Named moves, each a turn or a mirror, and the order they were made in; the first pair answered:
E (before -> after):
[-27.1 -11.4  10.5   8.3 -24.3   6.3   7.9  -8.7 -20.3   6.7 -19.9   2.6
  23.8  22.1  29.6  -5.4  12.3 -12.5]  ->  [-13.1   4.9 -26.6  -0.8 -45.6 -13.8  10.5  -5.3   4.0  26.2 -18.5   6.1
  -4.1   5.3 -11.9  -2.4  17.9   1.8]
[  9.2 -47.9   5.4 -30.5  -0.6  -0.8  15.2   4.6  18.3 -16.0  10.6 -11.1
  27.3 -14.5  12.4  48.8 -18.9 -39.8]  ->  [ 17.5 -38.3 -18.5 -35.9 -14.0 -12.1  16.6   6.8  33.2  -3.2  10.5  -8.9
  10.6 -24.9 -12.3  50.9 -14.9 -30.7]
[ 17.0 -12.7   7.5 -11.9  21.8  13.7  14.0   7.3  -5.6 -18.1   2.3  -4.1
   2.2  -6.3   5.3  11.9 -15.0 -13.0]  ->  [ 26.1  -4.5 -10.8 -16.7  10.6   4.3  14.6   8.6   6.1  -6.7   3.5  -2.0
 -11.8 -16.5 -15.8  13.5 -12.6  -5.5]
[ 19.3 -56.8  15.2  -8.8  16.2  20.0  27.3  -0.3  -4.3 -27.3  -2.8 -33.6
  23.6  14.0   8.7  19.2 -24.3 -50.8]  ->  [ 38.9 -32.8 -39.4 -20.1 -13.8  -6.2  30.3   4.4  28.4   1.1  -1.4 -26.8
 -15.0  -8.4 -49.2  23.0 -14.3 -29.4]
A (before -> after):
[  0.0  21.8  24.6  33.2  10.7  13.9 -17.5 -29.8  -9.7 -19.8  -2.3  14.8
  -5.7  43.5   2.7 -55.0  -9.7  89.5]  ->  [ 43.0 -40.9  30.1  -1.2  29.0  37.6  30.2 -11.2 -15.5 -62.4   8.8 -10.5
  18.8  35.0  14.8 -11.3 -46.2  40.0]
[-23.3 -31.9   1.3  -0.4 -33.0   2.3  -8.7  10.6  17.5  18.1 -14.9   8.7
  19.2   9.1  -1.2  16.2  19.8  -6.5]  ->  [-34.0 -20.7  13.5  10.0 -22.8   3.5 -22.5   5.4  11.3  16.1 -14.3  15.2
  19.7  16.7   7.9   3.1  22.5   4.5]
[ 24.0  -6.2  56.9   3.4 -29.2  21.5  18.3   2.2  -3.9  43.4  -1.4 -43.1
  19.4   2.5  52.6   8.1  -3.3 -20.3]  ->  [ 26.0  -1.6  35.6  -2.1 -53.4   9.6  22.7   4.3   8.7  59.0  -5.4 -43.9
  11.2  -1.8  34.0  12.3   4.6 -21.2]
[ -4.1 -14.7  37.7  10.7  41.6  19.1  16.8   3.8 -34.3 -21.4 -15.8 -15.0
  39.5  16.0  53.5  -7.7 -24.3 -24.3]  ->  [ 17.3 -36.5 -22.9 -19.6 -20.6  -3.8  55.3  18.9  -2.3   4.7 -22.8 -28.7
  25.6  -6.5   5.2  28.9 -17.1 -49.5]
B (before -> after):
[-23.8  -8.0 -12.8   7.1 -45.2 -13.1   6.1   0.7   3.5  20.6 -12.8  -1.6
   8.6   3.8  21.5   9.7  16.3 -17.2]  ->  [-20.3 -18.6  11.6   7.2 -19.0   3.0   7.5   1.4  -9.1  -2.4  -7.6  -5.0
  22.4  10.5  42.6  10.8   5.4 -23.6]
[-28.2  25.3  12.9  25.9  -3.2  -4.5 -24.8  -9.4  -5.9  14.0   0.5   9.7
  -0.8  17.2   5.5 -27.7  15.7  23.2]  ->  [-26.8  20.5  22.3  27.3   7.0   0.3 -22.7  -9.8 -10.8   4.6   2.2   9.2
   4.1  19.4  13.7 -27.4  10.7  20.7]
[ 12.3 -20.6  -9.8 -19.2  -3.4   4.2  12.2   2.8   8.1  -1.3  -1.6  -2.0
  -4.1  -6.5  -0.1  18.2 -14.7 -12.5]  ->  [ 13.2 -20.0 -11.4 -18.7  -5.6   1.8  13.4   3.2   9.4   0.5  -2.6  -1.6
  -4.5  -5.4  -0.8  17.5 -13.9 -10.7]
[-10.0 -29.0  17.0  -7.1 -11.6  11.1  14.7   2.5  -4.9  20.9  -8.4  -1.9
  34.7   3.9  21.9  23.8  18.9 -69.0]  ->  [-11.5 -18.2  -4.2  -7.9 -35.4  -3.1  13.5   1.2   6.8  40.2 -12.0   1.5
  23.1  -1.3   1.5  23.5  29.7 -61.6]
R (before -> after):
[ 24.4   0.9  56.2   1.7  37.2 -14.9   5.9  26.2   1.1 -16.7  16.2  25.5
  11.1 -11.8  19.2 -24.9 -13.2  29.0]  ->  [ 17.1  14.1   4.9  -5.7 -28.3 -46.5  14.2  28.7  28.5  31.9   1.5  25.0
 -11.6 -24.7 -23.5 -15.9  13.0  31.0]
[  7.2  54.2 -27.2   4.7  21.8   8.4  -4.9  -5.9  13.5   0.1   4.0   2.8
 -16.7   2.2  -7.8  -6.0  20.2   4.0]  ->  [ 10.4  14.0 -34.4 -13.6  -7.8  11.5  27.2   2.0  13.3  -1.5  -3.3 -15.3
   5.6   3.0  -1.9  22.9  19.6 -40.0]
[  8.2  -6.1  16.1   9.4  13.8  -1.0  29.9 -13.1  11.8 -16.4   9.9   7.9
   1.2 -33.6  35.4  35.1 -42.2 -25.1]  ->  [  2.0  38.7   4.6  25.3  20.7 -15.5   2.6 -20.9  21.7   1.5  12.7  26.2
 -28.4 -39.4  12.0   8.2 -30.6  16.1]
[-35.1 -15.3  -2.4  12.0 -49.4  -1.7   8.1 -12.5  -4.2  21.7 -18.2 -15.4
  26.4  21.0  16.1   2.6  25.8 -28.6]  ->  [-31.5  -2.1  36.3  26.9  10.3  16.7 -14.0 -19.2 -22.5  -7.4  -5.5  -4.4
  27.3  28.3  39.4 -18.7   9.6  -6.9]
Then:
Between the rows of a pair lie two moves.
[-19.2   1.2  28.0  11.0  -7.3   4.9 -17.5 -10.1  11.7  -1.1 -22.0 -10.7
  40.1  -3.3  35.1   7.5  11.4 -12.7]  ->  [-23.6  24.8  24.8  18.5  -1.2  -3.6 -32.0 -13.0  16.5   8.1 -22.1  -0.9
  26.1  -4.9  26.0  -5.7  16.8   8.9] | R B
[ 17.0 -38.7  17.8 -26.3  15.4  24.1  16.8  -1.1  -0.9 -25.9  12.2  -9.1
  47.1   9.4  21.4  37.5 -30.6 -20.8]  ->  [-29.5  36.3 -14.7   9.2 -33.2 -17.9 -31.1 -18.1  19.3  44.7  -6.5  17.9
  12.2  14.3 -13.7  -7.8  20.1  36.6] | A A
[-19.4   8.2 -11.7  41.3 -29.9 -11.0  -3.8   2.3  13.3  34.5  -2.3   4.9
   7.1 -16.5   4.2  -7.1  34.8  17.9]  ->  [  9.6 -36.8  15.8  21.9   8.9  18.8  23.9  11.9  -4.7 -14.6  10.3  -9.1
  31.5 -16.1  31.5  18.0  -0.1 -15.6] | A A
[ 26.4 -22.0  -3.1  -4.9  33.1   0.8 -13.5   2.4  -8.1 -20.1   9.5  -4.9
 -28.8 -23.8 -16.9  -0.4 -20.4  -7.7]  ->  [  9.5   5.3 -13.1   8.2  17.2 -12.7 -31.7  -4.9  -0.1   3.4   3.0   3.8
 -42.9 -22.4 -26.7 -17.3  -2.6  12.7] | A A
[ -6.0  -2.9 -13.1 -16.3 -29.7 -18.7  13.2   1.4  15.7  21.4   5.6  -3.8
  -3.5 -11.6 -23.4  15.9   2.4  -7.8]  ->  [-15.1   4.3  35.9   2.5  25.2   5.9  -9.8  -6.9 -11.6  -8.9  14.5   5.7
  13.5   5.5  19.4  -6.4 -10.6   4.8] | A A
[ 41.9  -3.4   7.8  -6.0  18.9   2.8  17.1  -9.4  -6.1 -20.8  14.5  14.6
  21.1  -0.1 -12.4  24.1 -21.1  -8.9]  ->  [ 19.8  -9.4  23.8   2.3   8.9   7.5  13.8 -13.2 -17.4 -18.1   5.7  10.9
  38.1  13.5  11.5  21.2 -11.9 -19.8] | A E
[ 19.2 -32.4  16.0   9.0  48.0   1.2  13.1  -7.5   0.0 -29.1  22.3 -19.4
  12.8 -28.4  23.0 -12.6 -28.3 -23.6]  ->  [ 26.8 -42.7 -10.1  -5.2  15.9  -9.2  30.7  -0.7  14.8 -17.3  19.8 -28.0
   7.9 -37.8   4.5   3.4 -23.6 -34.1] | A B
[-31.1  42.9 -34.0  31.3 -40.0 -26.4 -20.5 -11.0  12.5  36.4 -34.4 -26.2
   0.5   5.2  10.5 -21.1  42.8  -3.3]  ->  [-23.4  -5.6  19.5  24.8   5.7  11.8  -2.4  -6.4 -19.9 -15.0 -25.5 -41.3
  43.8  20.1  66.5  -6.6  12.9 -41.9] | E A
[ 11.6 -31.2  26.5  16.3  33.0 -42.5 -17.1  28.5 -19.4 -16.7  -6.8  -9.8
  11.2  23.1  25.2 -14.3   4.9 -56.3]  ->  [ -6.2 -24.3  16.8  22.9   5.1 -53.8 -21.4  25.3 -15.5   6.2 -17.3 -10.6
  12.1  28.2  24.1 -18.0  21.9 -56.1] | B E
[-31.0  22.7 -11.2   6.5 -23.9  -9.0  -6.3 -10.9 -11.3  16.0 -13.0  -1.7
  38.0   4.8   8.1   6.8  21.7   1.4]  ->  [-31.6  30.7  -0.3  13.8  -5.5  -4.7 -15.2 -13.7 -14.7   9.3  -9.2   2.4
  37.2   6.4  14.3  -2.0  18.9  11.1] | B R
[-17.8  19.9  17.9  12.4 -15.8 -21.0  20.2   0.7   1.6  21.3   4.3  19.3
  14.0  18.3  11.6 -16.7  10.2  33.5]  ->  [-17.9  12.0  11.2   7.6 -31.8 -22.7  29.9   2.8   3.7  26.0   0.4  14.4
  17.5  17.6   9.9  -8.1  12.6  22.0] | B R
[ -7.0 -13.9  23.5  39.6  30.1  38.5  -6.3  -4.4 -17.3 -12.2 -15.7  -3.6
  13.3   6.8  23.0 -19.5   5.6  -6.9]  ->  [ 25.8 -32.0 -30.7   8.0 -10.4  20.8  28.5  11.2  13.4  -0.5 -15.4 -14.8
  -5.6 -18.3 -25.2  13.5   2.5 -25.1] | A E
[ 11.4 -37.6   3.3 -16.9  -1.5   5.9  21.9  10.7  -3.6 -14.9  -2.9   3.4
  28.8   7.1  18.5  34.1  -7.4 -42.1]  ->  [  0.9 -32.9  18.0  -7.2   6.2  11.9  12.2   6.2 -10.7 -17.7  -3.8   6.6
  34.4  14.4  31.3  25.9  -6.5 -39.6] | A B
[ -4.7 -25.3  24.5 -14.4  -8.7   8.9   6.6   1.7 -19.3 -19.1  -1.4 -20.7
  30.4  11.8  25.4  22.0 -17.1 -46.7]  ->  [-38.0  27.2  -0.1  10.0 -43.1 -20.4 -26.1 -12.0  -4.7  31.1 -15.6  -2.7
   4.8  15.1  -0.7  -8.2  18.1  -5.9] | A A
[  4.8  57.3   0.4  21.9  -2.0 -13.9  -3.6  -5.6   1.7  -2.9  -0.8   9.7
 -12.0  -8.2  -7.8 -25.6   0.1  26.7]  ->  [ -6.6  32.4 -14.9  12.7 -51.5 -23.0  18.5  -1.2   5.7  16.7 -14.9  -3.9
   3.1  -3.4  -7.0  -5.2  13.4  -8.5] | E R
[-13.1  -1.5 -16.6 -28.9 -39.3  -0.8  12.5 -19.6   9.9  43.7  -7.2  -4.8
  -0.7   4.3  -0.4  10.4  -1.4  -2.9]  ->  [-25.0  13.9  26.3  -9.1  10.0  16.7 -13.1 -29.6 -13.8  20.8   0.7   7.4
   7.0  18.2  32.4 -16.5  -9.2  17.1] | E R
[ 64.9 -13.6 -38.6  -5.8  29.1   6.3  25.6  16.3  -5.3 -14.2  15.9  -9.0
  11.4 -13.9  20.4 -11.1 -17.5  12.7]  ->  [ 65.2 -14.2 -41.8  -6.6  25.2   4.9  26.7  16.5  -2.4 -12.0  15.6  -8.2
  11.1 -16.0  17.7  -9.0 -17.4  11.7] | B R
[ 22.3  -1.6 -39.4 -10.2 -29.1 -13.6  -2.6 -15.2  25.1  33.8 -13.8 -10.7
  -9.5   6.7 -37.2  20.4  12.0  -0.6]  ->  [ -8.4  28.1  11.0  24.9  17.1   1.4 -42.2 -31.4  -2.6  23.0 -11.9   5.7
   1.7  31.7   5.3 -19.0  15.1  29.2] | E R
[ -0.4  18.6  18.9   7.5 -31.8  11.6   1.6  -5.7   2.6   9.6  -0.5   5.1
  -1.6  -6.1 -34.9 -10.0  17.9  15.8]  ->  [  3.1  13.3  42.2  12.3  -1.4  26.3  -1.9  -6.0 -10.6 -11.7   6.1   7.4
   7.6   0.2 -15.8 -14.1   5.3  16.0] | R R
[-22.4  -2.0  26.7  11.7   4.2   8.4  -8.0  -1.4 -16.5  -4.5   1.3   5.1
  19.0  21.0  30.7 -11.5   7.9   0.9]  ->  [ -9.4 -15.4 -15.7  -8.1 -41.1  -9.3  16.2   9.7   6.2  16.5  -5.5  -6.2
   9.5   4.9  -4.4  13.0  13.5 -16.5] | A A
[  3.4  25.5 -37.4 -18.0  -0.6   6.5  -4.8  23.4  10.1  41.7 -13.5  20.9
 -17.4   1.0 -39.2   0.1 -48.6  28.5]  ->  [  8.7 -17.4 -31.6 -33.4 -12.2  17.2  25.0  31.1   2.4  27.7 -16.9   2.8
   9.3   4.5 -20.7  25.4 -58.2 -13.7] | R B
[-20.8 -26.1 -19.4   1.9 -51.5 -17.1   3.6   2.6 -12.3  43.8 -18.1  -9.6
   2.2   6.2  -1.6  23.2  29.0 -19.1]  ->  [ 10.2 -56.1  -4.7 -15.3 -14.9   4.2  23.1  12.1 -19.5   5.0  -3.3 -20.1
  13.3   0.3  10.9  41.8   0.1 -38.0] | R A
[  0.5  23.4 -37.6 -21.5 -37.7 -19.3   4.1   5.4  28.2  29.5  -0.6  28.2
 -23.8 -11.2 -74.7  -3.6  -7.0  20.4]  ->  [-23.8  43.1  34.5  11.3  36.6   8.1 -37.0 -10.1  -9.2  -3.0   8.1  43.1
  -5.3  14.3 -15.3 -42.3 -16.7  44.7] | A B
[  1.0  13.6  36.9   5.4  39.4 -10.2 -14.1  -2.7 -21.2 -12.2   6.9   2.7
   4.0  14.9   4.7 -25.1 -15.8   0.1]  ->  [ 16.6   0.5 -16.9 -18.8 -19.9 -32.4  15.7   9.1   8.7  16.2  -0.2  -8.0
 -12.6  -2.3 -39.6   3.6  -5.5 -18.3] | A A
[ 13.1  26.1 -14.4  -8.5  29.2  -5.0 -15.4  -7.4   8.8   6.0  30.3  14.5
 -31.4 -17.1 -26.5  -7.2   5.1  22.6]  ->  [ 19.0 -30.4  -6.5 -30.2  12.8  10.6  23.2   4.3  -3.6 -12.3  24.9 -11.3
   4.0 -13.1   0.8  28.2  -7.1 -33.7] | R B
[ 31.3 -38.0 -14.1 -35.0 -12.7 -16.2  34.4  18.9  16.3 -13.5  -7.7 -18.6
   0.3 -12.5 -30.8  24.3  -7.0 -33.7]  ->  [ -0.5  10.3 -29.1  -9.6 -40.5 -39.5   2.5   6.8  26.5  28.4 -19.8  -2.6
 -20.5  -6.9 -47.1  -6.2  25.0   3.7] | B A
[ -8.9  11.0 -14.8  22.1  -5.5  -6.0   7.8   7.8   0.8  52.9   2.6  16.9
  17.6  -1.5  -3.1  20.8 -15.8 -21.6]  ->  [-14.0  16.4   7.7  32.5  20.8   5.7  -1.9   4.5 -10.1  39.1   5.9  20.2
  24.3   5.6  14.7   9.8 -21.7 -14.2] | E R
[  8.6  -7.9  20.0  10.1  23.0  -3.9   0.0  -9.4  -7.1 -20.9   2.5 -11.1
  -8.8  13.0  24.7   0.8  -9.7  -4.6]  ->  [ 13.0  16.3  -1.0  11.6  16.8 -16.9  -7.8  -9.8   7.1  -5.0   4.3  -1.9
 -31.8   5.2  -1.7  -7.7  -3.5  18.7] | E A
[ 37.1 -38.0 -21.4   4.5 -16.4   9.5  26.2   9.0  26.7  -2.8   1.8 -19.6
 -15.3  13.0   6.2   0.8  -7.0   0.2]  ->  [ 36.8 -43.2 -12.4   5.9  -8.5  14.9  27.1   6.8  20.1 -10.0   3.2 -21.8
  -9.3  16.3  14.4   0.9 -10.6  -3.7] | B E
[ 25.9  -0.2  -7.1  -1.0 -48.8  -8.4   5.3 -14.3  32.9  20.7 -25.1  16.0
  17.9  -0.8  -8.7  -2.0  14.4 -18.3]  ->  [ 21.6   0.0  41.1  11.8   4.6  15.4 -10.0 -20.7   7.0 -13.0 -16.8  21.8
  34.8  13.2  30.0 -17.5  -1.0 -13.6] | A A
